B =
array([[-47.7,   6.7,  25.0, -23.9,  19.8, -27.2],
       [-25.0,  17.4,   7.2, -62.6,   1.4, -46.0],
       [ -2.8,  -9.8,   4.9,  27.4,  13.0,  22.6],
       [ 26.2,  -5.4,   9.0, -72.9,  -2.8, -13.8],
       [-65.6,   7.2,  18.2,  33.8,  14.2, -15.9],
       [  6.8,   3.8,   9.8, -74.8,   0.0, -27.6],
       [ -5.5,  -4.0,  -3.8,  52.9,  15.5,  30.4],
       [  4.3,  -2.9,  -5.6,  32.1,  13.5,  23.2],
       [ 33.5,  -1.4,  -0.1, -70.3,  -8.3, -13.7],
       [ 32.7,  -9.3,  -3.0, -17.5,  18.0,  26.2]])
The bottom-right entry -> 26.2
Read off the 5th entry, reading row by row.
A: 19.8
Read off the largest entry in the last column.
A: 30.4
The third smallest entry -> -70.3
The top entry of the column that holds the smallest entry: -23.9
Read off the 1st entry in reading order.
A: -47.7
The bottom-left entry is 32.7
The bottom entry of the column that holds the largest entry is -17.5
Read off the 2nd entry in reading order.
A: 6.7
Read off the entry just left of -17.5.
A: -3.0
Read off the third largest entry.
A: 33.5
Read off the entry just right of 3.8.
A: 9.8
Read off the 2nd smallest entry.
A: -72.9
The largest entry in the first row is 25.0
The entry just right of the smallest entry is 0.0
The entry directly below the largest entry -> 32.1
Read off the first entry on the diagonal from the top-right corner.
A: -27.2
Read off the entry just left of -4.0.
A: -5.5
Read off the entry directly above 30.4.
A: -27.6
The entry directly below the smallest entry is 52.9
Read off the entry directly above -13.8.
A: 22.6
Read off the third entry on the diagonal from the top-right corner.
A: 27.4
The entry just left of 18.2 is 7.2
The first entry of the smallest entry's row is 6.8
The smallest entry in the last column -> -46.0
Read off the entry just right of 4.3.
A: -2.9
The smallest entry is -74.8
The fifth entry from the end, reading row by row -> -9.3
The entry directly below 17.4 is -9.8
Read off the entry just right of -5.5.
A: -4.0

grid =
array([[4, 8, 6, 4, 8, 2, 4, 5, 5, 5, 3, 8, 8],
       [6, 4, 6, 5, 5, 8, 7, 8, 6, 3, 6, 7, 4],
       [8, 4, 2, 5, 7, 3, 2, 4, 7, 9, 5, 2, 8],
       [5, 3, 7, 4, 5, 8, 3, 5, 3, 3, 6, 8, 8],
       [5, 8, 8, 6, 4, 5, 6, 5, 5, 8, 3, 6, 6],
       [7, 6, 2, 7, 7, 5, 4, 8, 2, 6, 7, 2, 2],
       [4, 2, 2, 7, 6, 7, 5, 4, 8, 2, 6, 2, 7],
       [3, 8, 7, 2, 7, 2, 7, 4, 4, 4, 8, 3, 8],
       [2, 3, 2, 8, 8, 5, 6, 2, 3, 6, 7, 8, 3],
       [6, 7, 5, 9, 7, 8, 8, 8, 6, 9, 6, 3, 8],
       [2, 6, 4, 5, 5, 3, 3, 3, 7, 5, 8, 3, 3],
       [8, 2, 3, 9, 5, 8, 6, 3, 6, 5, 2, 4, 8]])
Rows and columns are numbered from 1.
Read off the entry in the top-right corner.
8
Read off the bottom-right entry.
8
Read off the entry in the top-left corner.
4
The entry in row 2 and column 1 is 6
The entry in row 1 and column 3 -> 6
The entry in row 1 and column 2: 8
Read off the entry in row 3 and column 2.
4
Read off the entry in row 3 and column 1.
8
The entry in row 2 and column 2 is 4
Read off the entry in the bottom-left corner.
8
The entry in row 3 and column 3 is 2

[[-29.1 -55.4 -20.1  -5.4 -41.1 -52.0  13.6  52.0  -5.2]
 [-30.2 -60.7  10.3  -9.6 -38.7 -41.8  27.4  34.1  -7.0]
 [ 43.4 -41.1  34.5 -60.5 -30.0  32.7  43.7 -31.6  58.1]
 [-17.2 -18.0 -59.0   8.0 -48.6 -63.7 -34.8  65.6  -3.5]
 [ 34.0 -22.5 -57.6  29.5  45.6  47.7 -62.3 -52.6 -43.2]
 [ 14.1 -53.0 -62.2  41.5  57.8  51.4 -66.2 -61.4 -56.6]
 [ 46.6 -31.5 -55.8  16.0  40.8  51.4 -58.2 -58.5 -32.5]
 [-33.7 -62.0  -7.4  -1.3 -36.6 -51.3  19.1  47.8  -9.6]
 [ 42.8   0.8 -59.7  26.5  38.1  46.2 -63.4 -55.3 -38.1]
 [ 55.0 -40.7   7.5 -54.8 -32.1  35.0  14.8 -38.5  47.4]
 [ 26.0  45.0 -25.1 -54.6 -66.0 -53.4  -1.7  49.1  68.6]]
The third entry in reading order: -20.1
Report the entry in the top-right corner.
Answer: -5.2
The entry just right of -41.8 -> 27.4
The entry directly below the smallest entry -> -58.2
The second largest entry -> 65.6
Report the entry directly above the centre entry.
Answer: 45.6
Report the bottom-right entry.
Answer: 68.6
Report the entry directly below 32.7.
Answer: -63.7
Report the fourth-last entry, reading row by row.
Answer: -53.4
The first entry of the smallest entry's row is 14.1
Report the entry just right of the centre entry.
Answer: 51.4
Report the median entry.
Answer: -17.2
Report the entry in the top-left corner.
Answer: -29.1
Report the entry just left of 52.0.
Answer: 13.6
The smallest entry in the first column: -33.7
Report the entry just left of -55.8.
Answer: -31.5
The smallest entry -> -66.2
The entry directly below 46.2: 35.0
The third largest entry -> 58.1
Report the first entry of the largest entry's row.
Answer: 26.0
The second entry on the diagonal from the top-right corner: 34.1
The entry just right of the smallest entry is -61.4
Report the entry at the centre.
Answer: 57.8
Report the entry directly above the smallest entry.
Answer: -62.3
The last entry of the smallest entry's row: -56.6
Report the entry just right of 42.8.
Answer: 0.8
Report the entry directly above 34.1.
Answer: 52.0
The entry just right of 16.0 is 40.8
Report the entry just left of 46.2.
Answer: 38.1
Report the fifth entry, reading row by row.
Answer: -41.1
